Each row is where one point has got to under a steady rotation. How many steps took it there?
The counts run from 0 to 868.
[ 96 141 109 137 141 126 160 103 150 145 118 113  96 130  94 142 101 132
 132  88 202  99  72 135  98 161  94 154 108 133 108 145 128 134 140 153
 159 118 121 129 173  67 105 132 125 114 118 164  98 110 102 135 156 115
 143 145 162 127 150 168 140 101 135 179 142 150 103 124]	624
[135 124 118 145 156 130 178 135 176 192  92 117  60 133 100 135  93 188
 120 117 169 103  80 131  98 153 123 129 117  98 108 131 107 138 122 129
 130 141 103 161 143  79 101 133 131 140 146 140  88 109 146 123 146 121
 163 147 158 125 168 139 143 116 132 163 125 141 124 148]	553
[110 130 134 102 147 139 162 107 153 130 120 122 111 130  91 129 129 142
 104 120 184  90  59 120  97 146  95 142 146 107 104 126 129 136 144 170
 144 128 125 178 142  62 100 106 117 140 108 141  92 129 145 189 138 140
 139 139 150 121 162 184 129 128 123 181 151 151 111 121]	411
[122 120 118 134 147 125 185 123 152 170 100 129  52 128  85 150 107 177
 124 122 167 102  54 123 118 150 120 131 117  97 110 154 113 130 113 140
 124 136 102 164 142  65  92 133 108 141 140 135  97 107 124 138 145 127
 146 143 160 113 170 143 134 128 122 161 117 168 128 139]	556
[152 133 137 125 140 151 157 145 157 156 118 103  90 136 135 163 101 159
 100 129 215  96  55 133 132 124 117 139 151 140 125 159 134 138 149 152
 122 151 157 174 160 108 128 118 116 118 145 157  76  96 143 137 133 124
 159 108 127 147 141 152 121 107 143 188 160 152 108 130]	329
[121 140 113 122 142 101 153 109 155 179 105 106  79 159 142 159  73 150
 145 110 186 124  71 116 132 141 103 153  90 133 116 118 142 157 138 134
 132 130 166 149 151  99  79 125 128 113 162 169 119 121 130 134 132 145
 133 119 152 152 174 159  97 118 133 190 142 153 130 159]	525
[134 145  97  97 155  96 168 115 150 162 113  84  97 158 121 156  79 158
 132 129 201 107  80 116 126 143 131 160 125 120 119 121 145 177 133 149
 109 134 138 166 138  98 113 122 140 100 164 165 125 110 128 138 123 133
 158 129 147 156 162 158 112 132 139 199 137 159 134 136]	396
[137 125 125 141 122 118 200 134 144 142 120  99  84 128 135 176 116 161
  92 128 198 105  70 102 126 139 121 137 144 124 125 172 138 135 126 150
 110 148 135 183 158 108 118 124  95 117 164 147 101 101 145 145 125 132
 153  98 135 133 146 134 137  94 136 188 147 168 121 110]	517
[118 126 102 127 121 111 175 121 136 138 121 108  75 132 115 164  95 141
 118 124 200 118  44 118 134 150 107 166 121 127 115 159 152 142 148 150
 118 142 144 158 149  87 103 134 101 119 141 173 133 108 105 132 148 125
 149 115 154 149 142 157 114  92 137 191 149 165 132 125]	838
[126 155 109 123 143 107 169 107 139 179 120 122  78 141 116 176  89 146
 119 104 185  92  47 119 132 134  98 156 115 137 119 170 144 154 126 146
 135 132 133 151 159 105 110 126 108 117 160 153  94 105  93 137 141 121
 164 118 145 133 162 152 125 127 139 181 123 173 131 148]	116
[137 144 139 139 136 124 181 118 166 169 130  68 111 134 123 148 107 145
  92  89 179 105 108 119  72 149  96 153 132 132 105 128 125 144 134 137
 145 133 134 160 168  98 116 116  93 131 146 134  75 103 165 168 136 129
 156 101 174 126 156 135 143 113 143 196 128 135 103 138]	450
[ 95 121 111 138 141 124 173 111 143 148 113 102  81 124  88 151 109 149
 126 104 209 111  73 144 116 159 105 160  98 127 112 157 122 132 131 150
 156 113 125 133 175  67  97 138 128 115 111 155 111 106 108 142 168 112
 135 134 160 124 154 156 146  87 135 174 146 144  99 119]	622
[111 122 133 132 139  89 154 108 149 156 101 114  92 130 122 149 106 160
 114 117 173 104  79 108 127 155  97 124  90 126 115 111 133 120 132 138
 144 129 148 147 142  89  45 126 108 118 154 134 106 132 160 184 140 155
 120 118 151 109 195 157 107 112 112 185 140 149 121 151]	658
[136 148  97 100 150  95 152 111 170 182 106 102 123 138 120 152 106 177
 116 121 199 108  86 120 125 111  97 138 103 117 137 132 129 155 127 132
 133 143 128 172 154 106 103 102 157 103 158 136  86 131 146 164 142 116
 178 138 118 131 179 170 126 140 111 178 152 160 111 141]	483
[ 98 145 105 114 127 102 174  95 144 158 123 103  86 156 105 173 101 135
 138  95 184 119  58 110 123 150 110 163 110 124 113 153 127 149 116 148
 125 121 124 147 170  77 105 129 111 102 138 151 101  94 100 141 127 108
 146 126 160 135 159 157 125 133 129 170 120 183 125 142]	307
[127 147 141 120 144 139 166 115 148 169 122 107  70 149 106 169  84 140
 124 100 181  98  53 122 119 152 118 150 132 130 105 153 124 144 126 151
 125 126 140 153 159  87 117 130  98 126 136 154  73  83 121 131 129 115
 152 119 167 135 150 146 120 136 153 177 116 167 122 155]	773
[116 118 151 119 145 107 158 121 146 132  99  90 118 119 120 132 103 159
  95 132 192  96 100 124 115 157 115 143 117 125 108  92 132 127 156 151
 137 125 136 139 138  71  73 139 104 123 118 149 113 112 180 179 154 136
 137 121 171 126 171 167 142  95 136 191 162 137 110 120]	722
[121 142 119 137 145 113 163 119 143 151 116  96  87 143 122 175  83 146
 127 111 211  81  73 123 131 161 129 144 121 146 115 156 135 152 131 156
 129 126 134 135 164 105 110 143 119  88 156 163  98  83 103 112 140 125
 144 125 148 138 149 149 133 104 150 187 141 169 120 128]	711
[ 98 145 105 105 123  99 168  93 141 150 123 104  89 153 108 171  98 136
 140  96 188 126  57 110 136 148 111 167 106 122 111 142 129 148 120 151
 118 122 127 149 166  77  99 133 110 102 136 157 102  96 107 145 127 103
 149 125 163 139 161 161 122 131 133 171 129 184 126 140]	308
[148 140 101 138 134 107 162 131 170 185 109 100 109 114 111 146  93 170
  92 105 167 104  89 125  99 129  77 142 101 124 123 138 132 130 143 113
 138 157 130 157 154 118  93 115  96 130 159 132  86 130 159 158 163 115
 189 121 148 116 171 139 122 116 114 192 130 140 110 158]	700
[153 138 137 129 144 149 155 145 163 169 115 108  91 138 139 161  96 157
 106 124 214  97  59 130 133 127 110 136 143 144 122 159 134 143 154 150
 128 152 162 173 158 108 125 114 121 120 150 166  80 101 143 125 137 123
 162 115 132 150 136 148 119 106 147 188 161 146 110 137]	330
[127 120 119 122 122 142 177 128 163 135 122 106 106 131 123 142 136 150
 100 128 204 110  64 122 109 126  92 141 152 116 123 149 138 138 149 158
 133 152 145 203 159  86 111  92 118 129 134 154 100 133 149 169 125 141
 141 121 126 142 145 170 122  96 112 189 171 148 107 111]	604
[132 125 132 136 148 111 161 127 160 143 114 105  99 118 106 149 115 160
  91 124 173  65  82 112 101 157 105 112 127 117 117 136 129 124 130 153
 143 144 134 181 147 101  77 113  99 120 161 115  80 129 163 178 136 158
 136 127 136 100 180 145 116 124 107 196 128 152 110 142]	789
[106 127 124 134 137  83 152 121 146 144  89  98 110 127 134 145  81 157
 114 126 202  99  93 118 129 159 120 146  93 139 110  98 136 136 162 141
 123 130 130 111 140  90  72 156 112 101 145 162 122  99 145 133 154 122
 151 128 166 137 167 167 133  85 144 188 155 154 126 125]	124
[122 111 125 110 138 107 179 118 166 187  93  89  84 142 128 154 103 192
 128 128 201 151  93 127 145 122 132 152 110 108 122 113 113 148 119 132
 114 127 124 163 155  70 100 133 145 119 130 147 105 111 165 155 137 102
 158 123 155 150 171 158 140 120 136 148 162 151 116 129]	677
[126 142 156 131 144 139 174 113 173 152 121 102 111 144 123 143 124 149
 103 108 182  70  91 105  79 156 107 118 159 120 105 131 121 141 130 164
 141 132 119 185 158  91 106 102 117 122 153 132  58 111 159 167 111 146
 136 123 136 118 159 155 139 127 127 184 136 149 105 124]	729
[143 122 118 128 130 122 190 124 169 189 109 101  84 129 105 143 111 184
 100 110 164 136  79 121 106 126  95 155 122  95 117 139 118 138 125 119
 126 150 118 182 147  87 113 119  99 159 138 132  93 125 162 167 147 107
 178 122 158 131 164 141 141 131 119 172 133 147 121 145]	235
[131 150 147 139 144 118 188 114 149 171 124  85  97 142 132 176  98 147
 103  99 199  92 101 120 116 145 116 151 128 148 115 163 130 146 117 155
 144 122 135 149 178 112 122 130 109 112 153 140  72  89 132 150 139 120
 154  97 151 123 153 134 154 110 161 181 140 149 105 129]	580
[127 131 132 136 137 119 157 129 169 141 115  81 111 123 103 134  98 155
  96 104 162  90  94 116  71 167 105 128 124 110  95 104 119 123 141 137
 130 146 121 158 146  88  89 121  82 124 146 129  76 104 183 165 137 132
 159 131 175 114 168 143 121 125 123 194 120 148 116 146]	320
[126 114 135 147 139 119 138 143 164 145  90 107 101 117 124 127  89 164
 103 129 189  83  84 123 102 169 109 114 113 126 108 102 131 119 169 142
 131 153 135 138 138  93  61 135 105 117 145 148 100 111 174 136 154 145
 145 140 155 125 171 158 112  84 122 194 151 140 116 138]	784
[113 115 128 129 122  97 164 124 145 148  91 117  91 120 134 142  93 163
 103 133 179 123  66 105 135 147 108 143  98 118 115 105 140 120 160 135
 120 141 141 149 127  81  58 144  84 138 139 152 133 126 160 158 152 140
 142 113 167 135 175 161 114  95 127 185 157 155 137 139]	62
[113 116 157 146 134 133 159 119 172 150 106 105  85 135 116 145 112 154
 115 105 173  98  82 111  92 173 101 113 122 120 103 109 108 115 133 145
 142 130 135 164 159  77  66 119 106 125 138 129  71 115 176 166 126 149
 114 127 160 113 175 151 116 112 117 172 136 143 106 147]	597
[113 111 139 151 153 103 179 111 155 179  94 100  70 134 128 154  99 176
 128 120 204 120 103 134 137 152 121 143  89 131 118 124 115 140 117 140
 150 114 140 135 162  83  75 147 151 113 143 153 108 119 146 149 153 136
 119 118 150 130 178 142 144  87 143 165 160 126 105 132]	213
[135 123 108 111 153  93 180 121 154 192  99  92 104 123 115 143 104 196
 105 130 203 126  98 136 140 114 120 159 102 114 127 130 129 153 123 129
 134 136 118 155 149  89 108 133 144 124 137 143 116 125 153 166 167 102
 178 126 139 137 173 154 159 117 135 171 157 140 117 124]	487
[ 99 124 112 112 111  70 151 105 152 132 104  89 136 135 132 158 109 153
 109 118 186 124  86 101 132 144 105 142  91 125 121  99 131 124 147 135
 117 135 123 139 153  92  72 133  96  90 145 140 101 111 164 168 138 103
 158 125 159 125 173 176 124 111 114 175 157 177 122 127]	442
